In the rows, zero is written as 128.
Families of rows that turns and mirrors carry onto each other, the same ones carrying the whole set onto itself: the rest of each named row's family, in list order
7 families of 4 rows
Z850: [123  91 128 146 148 135 136  95 147 115 109  95 143 116]
Z548: [108 146 139 153 117 118  91 167 105 138 140 115  95 127]
Z303: [122 117  95 147 136 139 111 113 137 169 102  94 124 101]
Z155: [134  99 152 158 141 150 154 107 135 101 125 100 138 113]
Z958: [116  98 144 144 141 139 133  84 134 115 112 106 144 112]
Z462: [ 96 134 171 144 174 108 135 141 137 115 104 110 116 157]
Z718: [130 133 107 175 136  96  97 171 105 141 123 123 120 133]
Z678: [ 98 136  88 150 127 132 116 119 121 160 105  96 130  93]
Z829: [104 131 176 138 159 116 119 163 137 107 123 128 109 148]
Z587: [100 127  88 138 122 119 122 106 108 145 107 109 121  95]
Z921: [130 131  91 156 145 147 121 114 144 172 115 103 125 106]
Z554: [112 147 124 173 122 111  93 174 105 144 140 115 117 133]
Z21: [133 140  93 149 140 142 111 130  98 165 123 104 109  98]
Z32: [106 147  97 152 139 158 117 126 116 172 111  90 124 101]
Z52: [109 128 147 151 177 146 133 164 137  99 127 122 123 166]
Z410: [116 147 114 155 148 116  90 183 114 128 132 128 115 141]
Z122: [133 142 103 156 144 109 101 161  94 156 117 109  94 126]
Z700: [117 158 123 166 140 118 119 183  92 135 134 122 121 143]
Z216: [115 103 129 149 130 146 162  91 136 111 105 109 127 114]
Z56: [112 134 168 143 177 129 141 152 129 108 119 114 116 166]
Z542: [ 94 119 170 171 167 117 135 139 145  96 104 109 130 147]
Z90: [107 111 160 172 158 149 144 111 150 100 113 105 142 118]
Z943: [123 150 109 168 149 116 122 192 107 137 127 116 114 144]
Z879: [105 155 179 157 155 123 140 164 122 110 118 115 119 155]
Z423: [144 102 141 149 150 145 156 105 146 111 101 108 135 118]
Z735: [136 116 130 161 148 148 151 110 165 118  83 120 128 121]
Z579: [121 138  85 162 120 153 128 108 131 153  99 105 117 105]
Z537: [ 98 139 180 149 145 115 129 161 116 102 108 110 118 148]

The rest of the family of Z52: Z548, Z587, Z735
The rest of the family of Z579: Z829, Z410, Z216
The rest of the family of Z678: Z554, Z56, Z423
The rest of the family of Z21: Z122, Z542, Z90
The rest of the family of Z700: Z850, Z303, Z879

Families of rows that turns and mirrors carry onto each other, the same ones carrying the whole set onto itself: the rest of each named row's family, in list order
3 families of 6 rows
Z331: [141 109 137 112 168 172 105 128 106 107 136]
Z389: [104 168 168  80 156 141 122 100  98  61  89]
Z257: [ 87 134 119  95 113 105 106  95 104  86 157]
Z39: [127 140 130 100 125 105 113 118  96 116 167]
Z573: [123 170 171  82 156 141 126 115  89  79  95]
Z95: [103 137 114 103 115 104 116 114 102 105 162]
Z842: [114  99 144  86 158 178  93  96 113  73 130]
Z139: [ 86 166 145  88 154 133 133 103 102  62  89]
Z102: [121 132 158  66 117 114  96  93  98  88 162]
Z612: [ 94 103 105 119 159 166 113 108 122  87 130]
Z499: [ 98 132 140  74 110 111  98  90 103  77 156]
Z279: [119 105 115 124 164 165 117 126 116 106 133]
Z581: [135 136 148  79 119 112 103 111  87 110 165]
Z812: [125 176 156  99 163 133 136 129  89  92  99]
Z119: [ 90 170 135 108 154 129 142 116 104  75  92]
Z867: [137 103 151  89 163 179  93 112 105  95 133]
Z531: [108 174 140 109 158 132 143 125  97  90  95]
Z12: [ 95 100 126 101 158 172 102  97 121  71 128]

The rest of the family of Z812: Z389, Z573, Z139, Z119, Z531
The rest of the family of Z39: Z257, Z95, Z102, Z499, Z581

Families of rows that turns and mirrors carry onto each other, the same ones carrying the whole set onto itself: the rest of each named row's family, in list order
7 families of 4 rows
Z144: [132 153 124 110  98 116 134  83 147 134 133 135 168 109 101 100 166 118
 146  92 136 116 138 119 128 131 131 127 155 124 125 110 123  86 118 127
 120  80 105 129 112 111  95 111 151 125]
Z282: [154 107 131 134 142 138 131 106 170 141 134 146 140 153  98 132 148 127
 103 157 129 137  94 134 139 119  83 160  80 176 140 143 122 186 139 127
 129 115 107 125 134 146 138 137 134 155]
Z111: [135 153 124 117  95 112 133  70 163 132 125 114 138 133  95 108 157 118
 146 131 129 133 148 114 120 131 106 125 154 133 115 130 150 116 126 123
 131 111 133 134  71 105  87 101 169 135]
Z749: [142 122 122 132 147 130 150 135 181 153 146 140 148 111 104 119 120 117
 101 138 110 151  89 126 148 125  73 154 104 167 153 138 130 180 146 111
 131 144 150 137 149 121 137 117 135 139]
Z68: [106 117 135 143 138 134 144 112 146 153 131 121 155 119  83 112 137 102
  95 149 129 146 114 152 154 127  81 156 104 172 158 141 117 159 129 107
 137 119 122 128 154 149 166 136 118 132]
Z639: [120 139 134 145 117 125 182 142 122 141 172 137 101 153 152 147 127 132
 127 149 121 167 170 124 144  99 118 125 129 118 118 150 129 155 154 134
 104 133 151 154 167 127 130 108 107 134]
Z514: [125 153 120 106 115 123 127  81 150 148 123 125 146 115 113 118 148 126
 156  99 119 109 135  94 138 135 126 144 154 137 108 116 131  87 119 120
 123 100 130 108  88 104  89  99 146 128]
Z567: [119 105 119 138 158 138 133 124 153 172 137 114 136 113 114 124 127 115
  95 143 114 150  93 134 161 121  99 168 106 162 139 143 131 176 133 123
 124 116 129 125 142 142 166 145 125 147]
Z631: [129 148 127 132  97 105 118  81 173 127 128 128 150 127 104 144 168 111
 147 120 141 127 139 122 105 109 121 116 158 169 116 122 133 115 121 118
 136 104 120 114  89 117 100  88 160 139]
Z947: [174 125 139  93 164 115 111 128 125 103 174 157 141 128 130 119 120 145
 168 112 128  79 140 125 127 131 138 158 142 120 147 150 110 133 187 131
 132 145 127 125 126 140 116  99 134 148]
Z931: [108 117 112 119 123 129 184 138 114 130 165 127 115 146 138 112 143 123
 109 162 147 171 167 135 158  88 115 121 117 129 124 141 157 131 137 126
 105  96 110 133 178 141 128 119 108 139]
Z851: [144 140 134 137 105 103 149  86 172 125 112 109 143 116 115 128 132 126
 150 108 118  97 137 127 132 106 115 125 155 133 102 109 136  86 121 138
 110 111 136 111 103 102  94  94 147 135]
Z727: [143 105 113 127 162 123 169 112 168 149 136 122 145 121 104 125 127 115
  96 147 105 129  83 160 144 109  85 164  91 160 127 138 130 152 129 105
 109 139 126 134 144 117 156 134 126 153]
Z315: [154 141 143 124 107 107 137  78 163 138 146 115 130 103 118 107 152 124
 158  98 124 133 132 115 116 127 128 129 162 137 106 125 142 111 138 134
 124 119 142 147  88  99  92  83 156 121]
Z760: [116 129 130 155  99 121 162 155 120 111 153 110  98 139 160 143 125 129
 101 152 125 157 169 113 153 108 117 121 122 109 142 147 135 139 127 116
 142 135 115 134 181 120 140 128 124 140]
Z405: [104 122 122 131 124 128 172 146 119 146 163 105 100 140 162 130 140 126
 112 154 137 162 163 110 156  90 131 140 122 131 113 136 152 160 134 136
  92 106 126 129 162 135 140 142 121 135]
Z716: [155 123 110  97 161 143  83 124 130  95 161 177 118 156 125 120 151 143
 149 137 135 104 152 140 112 122 122 151 132 124 136 136 122 115 186 138
 142 119 112 112 120 144 115 115 105 146]
Z489: [150 131 131 110 157 120  97 112 128 113 164 145 159 147 107  86 123 146
 151 142 144  72 157 140 139 137 127 148 144 121 137 133 134 100 171 150
 147 118 102 113 142 160 119  98 142 158]
Z61: [142 137 113 102 171 127  84 122 112 123 160 154 134 135 138 106 122 147
 157 125 119  69 155 115 145 135 134 149 144 138 126 136 129  99 166 135
 144 128 123  95 125 136 111  99 136 156]
Z871: [139 124 119 140 126 142 154 117 158 138 144 131 127 131  98  93 125 129
  96 141 103 165 102 135 158 110  79 173  78 146 153 154 134 158 121 105
 149 132 126 129 127 111 150 141 135 162]
Z694: [159 138 113 104 176 139 108 135 126 111 173 158 146 130 135 107 115 144
 157 115 130  69 136 145 129 117 126 156 126 130 121 130 112  90 179 136
 138 144 111 125 128 117 127 130 113 150]
Z118: [127 145 123 134 113 126 150 147 135 120 164 133 108 149 161 160 168 118
 116 159 144 182 167 142 145 103 128 113 135 126 110 116 134 150 146 137
 126  94 118 138 161 130 141 130 122 128]
Z429: [113 137 134 138  98 116 159 125 111 112 157 124 105 151 153 140 141 118
 125 165 129 165 183 118 153  99 120 105 131 118 117 145 131 167 142 144
 121 112 132 142 154 134 134 132 125 128]
Z420: [147 109 111 117 147 150 129 129 168 148 139 125 155 129  92 119 132 114
 106 151 125 157  86 134 149 132  78 152  93 160 153 151 141 178 144 109
 152 120 118 144 125 129 143 142 143 152]
Z982: [115 132 140 147 118 136 177 146 126 119 153 119 104 138 168 135 120 120
 123 156 139 146 156 135 150  82 139 122 126 134 107 117 134 133 147 134
 108 129 130 137 171 126 145 137  97 120]
Z890: [150 122 114  93 152 143  86 135 109  87 161 167 144 134 128 117 124 137
 164 121 130  94 144 120 132 122 139 127 138 127 148 153 117 131 181 133
 167 127 109 120 133 138 119 119 123 151]
Z345: [147 143 127 138  85  93 145  66 157 112 131 109 130 118 111 109 145 130
 144 113 115 115 147  97 121 112 134 145 141 117 125 147 136  98 116 121
 142 123 110 125  88 101 109  93 165 143]
Z305: [164 125 133 111 143 145  90 136 115  96 161 149 123 126 133  88 123 142
 147 110 128  91 142 135 127 129 136 158 143 105 167 140 129 102 162 114
 168 138 116 120 122 114 122 122 137 157]

The rest of the family of Z282: Z631, Z716, Z118
The rest of the family of Z429: Z111, Z420, Z890
The rest of the family of Z61: Z514, Z567, Z405
The rest of the family of Z694: Z851, Z727, Z982
The rest of the family of Z305: Z760, Z871, Z345

